Here are some points, one per row:
[ -4 -41 -12 -17  12  34  28  -2]
[-14 -36 -10 -20  25  28  24 -19]
[  1 -34 -15 -13  17  31  23  -8]
[-16 -19  -6   7  32  -7 -22 -22]
[ 37  54 -31 -28 -22  20  16 -37]
[-18  -5   2  23  21 -34   2 -10]
[ -8   8  30  29 -33 -24 -31  35]
[-23  -9  -6  19  21 -24  -2 -10]
[-16 -11 -11  11  31 -14 -12 -23]
[  6   7  30  20 -37  -4 -43  22]
[ -4  10  40  28 -25 -15 -39  28]
[ 33   4 -38 -18   0  22  31  -9]
[-25   8  15  33 -13 -35   3  41]
[-21  11  27  31 -27 -23 -25  42]
[-24  92  12  32   6 -28  16   3]
[ 30 -11 -25 -19   5  24  35   1]
[ 16 -29 -21 -25  10  18  32   5]
[-25   8  28  34 -24 -27 -14  44]
[ 43  46 -35 -19  -6  17  17 -21]
[ 23 -19 -28 -20   9  21  31   8]
[ -9  -7  -5   6  32 -14 -14 -18]
[ 22   1  29   2 -39   9 -37   8]
[-21 -29  -7 -12  24  26  13 -32]
[-14 -23 -12  -1  28   9 -22 -21]
[-10  -2  -1  29  17 -33  12   3]
[-25  -8  10  39  -3 -38  11  28]
[-28   0  12  46  -6 -27  10  33]
These points spread out most along one direction. For each point below, how far along it does it lie, from 0 to 99? The average is 50, and the first point in the table lies past the average.
[-17  -8  -5   0  31 -13 -27 -20] 52
[ 24   3  42 -14 -37  13   4  23] 46
[  9 -35 -13 -20  14  21  28  -1] 67
[-25 -23  -7 -63  31  14 -21 -26] 67
[ 45  69 -23 -30 -16  25  14 -41] 67
[-14 -24  -7  -9  26  29  -9 -33] 64
[ 39  36 -44 -19  -2  19  28 -17] 69
[  7  11  35  22 -35  -9 -44  28] 30
[ 15  12  38 -73 -55  14  -8  18] 52
[ 42  15 -38  -8  -6  19  28 -13] 68
[ 14   3  44  -5 -40   8 -28  21] 39
[-16 -23  -2 -12  27 -17 -16 -26] 55
[-27  -3   9  32  10 -34  11  17] 38
